Families of rows that turns and mirrors carry onto each other, the same ones carrying the whole set onto itself: the rest of each named row's family, in list order:
5 families of 6 rows:
Z_918: [ 10   3   5 -15   9 -17   5  -8]
Z_838: [-12  -4   7   4  18   4 -10  17]
Z_509: [-1  1 18 13 14  5  1  6]
Z_732: [  7  10 -12 -16   4  -9  -8   0]
Z_272: [  8  13 -12 -13   2  -2  -7   3]
Z_193: [  1 -20   8   6  23   2  -3   7]
Z_257: [ 18  14   0  -6   2  -7 -10  -6]
Z_965: [  8   0   5 -13   6 -19  -2 -11]
Z_545: [  9 -13  10   1  21  14  -2   6]
Z_589: [ 14  -4  -4 -13  10 -16  -3 -11]
Z_832: [ 12  11  -4  -5   4 -10  -9 -15]
Z_744: [ 13   5  -3  -2   8  -7  -8 -19]
Z_59: [ 7 -1 12 15 15 11 -7  9]
Z_275: [  3 -15  11   2  21  10  -1  11]
Z_536: [-10  -4  -1  10  25   2 -13   9]
Z_854: [  5 -18   7  -2  18  12  -2  10]
Z_753: [  7 -18   4   4  20   8  -4  14]
Z_998: [-3 -2 16 13 16  8 -3  7]
Z_142: [-9 -7  1  9 22  6 -9 13]
Z_178: [ -1  10  -6 -17   4 -15 -10   0]
Z_654: [ 15   9  -9  -1   5 -10 -12 -10]
Z_869: [  6   6 -12 -19   1  -4  -8   2]
Z_229: [ 10   3   1 -18   8 -15   0  -9]
Z_350: [-11  -9  -4   6  26   1  -5   9]
Z_318: [-13  -7   3  12  18   1 -11  10]
Z_750: [-7  4 16 10 12  8 -2  7]
Z_216: [  4   3   2 -21  13 -15   2  -6]
Z_7: [ 2  0 20  9 15  6 -4 10]
Z_91: [  9   9  -6 -21   4  -8 -10   5]
Z_153: [ 11  11  -5  -1   9  -8 -14 -15]

Same family as Z_545: Z_272, Z_744, Z_350, Z_750, Z_216
Same family as Z_536: Z_918, Z_509, Z_854, Z_869, Z_153
Same family as Z_7: Z_965, Z_753, Z_654, Z_318, Z_91

Families of rows that turns and mirrors carry onto each other, the same ones carrying the whole set onto itself: the rest of each named row's family, in list order:
4 families of 8 rows:
Z_81: [ -1  -3  -7 -17   1  -1  11   1   0  19   1]
Z_21: [-10 -13   0  -7   0   9   7  -4   7  22   5]
Z_443: [  5   2   9  20  -8 -13 -11   0   2  -7  -8]
Z_896: [  0   0  -3 -16   5   2  12   0  -3  20  -1]
Z_378: [  9 -10   8  17  -5 -18  -2   1  -9 -10  -6]
Z_641: [ -9  -7  -2 -14   9   3   9  -6   4  20  -6]
Z_24: [ -2  -5  -2 -16   2  -1   5  -1   2  22  -3]
Z_280: [  6  -6  13  15  -8 -15 -10  -6  -4  -7  -6]
Z_942: [  6   3   9  21  -5 -12  -8   2  -1  -7  -6]
Z_811: [  7  -6   3  23  -4 -10  -4   0   6 -13  -7]
Z_623: [-11  -7  -4 -16   6  -2  12  -3   6  15  -1]
Z_990: [-8 -9 -3 -6 -3 10 11 -1  3 21 10]
Z_543: [  6  -6   7  22  -4  -8  -8  -4   8  -9 -11]
Z_381: [  7   5  13  21  -5 -12  -9   2  -1  -5  -8]
Z_253: [ 13  -8  12  17  -1 -15  -5   1 -10  -9  -8]
Z_37: [-11 -12  -5 -13   4  10   5  -1  -2  20  -3]
Z_354: [  7  -8   8  20 -12 -16  -7  -4  -3 -11  -3]
Z_774: [ -3  -6  -6 -18   0  -3   8  -2   4  21  -2]
Z_36: [-10 -10  -6 -11   4  11   7   3  -4  18   0]
Z_239: [ -6  -4   0 -16  10   5  13  -1   0  17  -3]
Z_656: [-12 -10  -2  -9   3  10   6   1  -4  20  -3]
Z_463: [  7  -3  10  21   1  -4  -6  -5   2  -9 -13]
Z_150: [-5 -5  0 -7  1 13 11  1  0 20  9]
Z_678: [-12 -11  -8 -10   2   9   7   3  -3  17   0]
Z_541: [-5 -7  4 -6  5 12  8 -5  2 23  3]
Z_256: [ 11  -3  10  17 -11 -11  -6  -2  -8 -10  -1]
Z_904: [ 10  -3  14  16  -7 -11  -8  -4  -8 -11  -5]
Z_336: [  7   2   7  20  -6 -13  -7   2   1  -7  -5]
Z_815: [ 11   1   8  22  -1  -2  -2   1   1 -13  -9]
Z_770: [  9 -11   7  17  -4 -20  -4  -1  -4  -8 -10]
Z_937: [ -7  -4  -4 -15   6   3  15   2   1  15   0]
Z_884: [  9 -11  13  16  -1 -18  -6  -2  -9  -8 -12]

Same family as Z_21: Z_811, Z_990, Z_543, Z_463, Z_150, Z_541, Z_815
Same family as Z_81: Z_896, Z_378, Z_24, Z_253, Z_774, Z_770, Z_884
Same family as Z_37: Z_443, Z_942, Z_381, Z_36, Z_656, Z_678, Z_336

